The same turns and mirrors carry the whole set onto itself, and each row onto the other rows of its family. Which rows share a family with each named row? Give them in list order.
These 18 rows form 3 families of 6 rows each.
fatom: [ 28.9   0.5  30.7  19.0   8.8  17.3   2.2   0.9  -1.4 -16.3 -52.0  50.7
 -22.4  10.1  -9.5  -9.0  -0.1   2.3]
Fegen: [ 51.0  -8.6 -22.6  19.0   9.8  25.0  25.5   6.6   9.1 -16.2 -24.6  32.5
 -35.4 -22.7 -17.3 -23.9 -22.8   3.2]
Lili: [ 24.9   6.4  33.0  -0.5   9.4  26.8  -5.5   3.6  -8.3 -16.9  -7.8  30.2
 -29.2  18.3 -17.6 -27.2  -5.6  -9.4]
Nov: [ 28.6  -5.0  13.5   3.6   7.0  31.2  -7.2  15.4   0.5 -14.9  -3.3  28.9
 -44.7  32.3 -15.7 -36.9 -11.2   1.8]
Bopu: [ 30.2   0.1  11.1  21.7  -0.1  10.3 -16.1  31.5   7.2  13.7 -48.5  45.3
 -35.8  25.9  -9.3 -12.4  -2.5   8.1]
famu: [ 40.6  -8.2 -27.6  32.2   0.9   1.1   3.0  10.8  18.2  24.3 -32.6  12.7
  -7.7 -15.8  -8.2 -15.1 -19.0   5.5]
nitap: [ 28.0   8.6   9.8   6.1  -1.5  23.4 -15.1  37.1   2.5   6.3 -18.3  40.0
 -50.7  23.5 -19.5 -32.2  -7.8   3.0]
Gakiv: [ 15.5  -9.5  -1.3  13.0  -0.9  30.4   4.9 -20.3   4.1  -8.2 -10.0   9.6
   1.6 -10.9  -6.7 -29.7 -36.1  14.4]
seg: [ 44.9   1.2 -33.4  19.0   0.3  17.0  10.5  17.8  13.2   9.4 -11.8  18.8
 -27.9 -25.3 -21.6 -27.4 -20.9   3.2]
Dom: [ -0.3  12.0  47.9  10.9   0.8  11.7   3.5   4.2   5.7   2.8 -36.9  26.9
 -23.5   3.8   2.8 -36.1 -14.6  -2.3]
liba: [ 32.4  -5.3   9.4  18.0  10.4   5.9  14.7  -5.0   0.3  10.2 -36.3   4.3
   2.2 -18.5   1.3  -5.1 -36.9  -6.7]
mebu: [ 38.9   0.8  -4.3   8.9   7.6  28.4  24.4  -2.1  -3.7 -16.3 -26.3  28.4
 -21.5 -33.0 -15.9 -17.2 -34.6   1.3]
fite: [ 18.4 -15.5 -13.7  17.6  -0.5  23.8   4.6 -10.2  18.1  -0.8   0.0   1.3
 -11.5   1.0  -4.1 -45.9 -29.7  12.6]
muzen: [ 34.7 -10.1  -2.2  30.1  10.7  -5.8  18.6   5.9  18.5  19.6 -43.9   4.8
  -9.5 -13.6   9.2 -17.4 -29.7  -5.3]
bonip: [ 38.3  -6.7  15.7  24.0   9.6  13.9   7.2  19.2   7.3  -8.9 -59.6  52.7
 -41.1  15.0  -4.4 -11.6  -6.7   6.3]
Mugu: [  2.0   0.7  35.9  16.5   0.6   6.5  -0.3  18.1  15.0  16.6 -37.3  17.5
 -32.1  19.2  12.4 -41.9 -22.8   1.6]
tinul: [ 19.5  -3.8 -26.9  25.8 -10.5  15.8   1.9   4.6  22.8  17.9 -13.3  10.7
 -12.5 -17.1  -9.0 -41.6 -23.9  17.8]
kom: [  4.2   6.6  18.1  17.3 -10.7  15.5 -15.8  28.9  13.8  18.9 -34.6  35.0
 -38.1  21.5  -2.3 -40.1 -12.5  15.3]

Which other rows belong to the same family as Nov? Fegen, fite, muzen, bonip, Mugu
Which other rows belong to the same family as fatom? Lili, Gakiv, Dom, liba, mebu

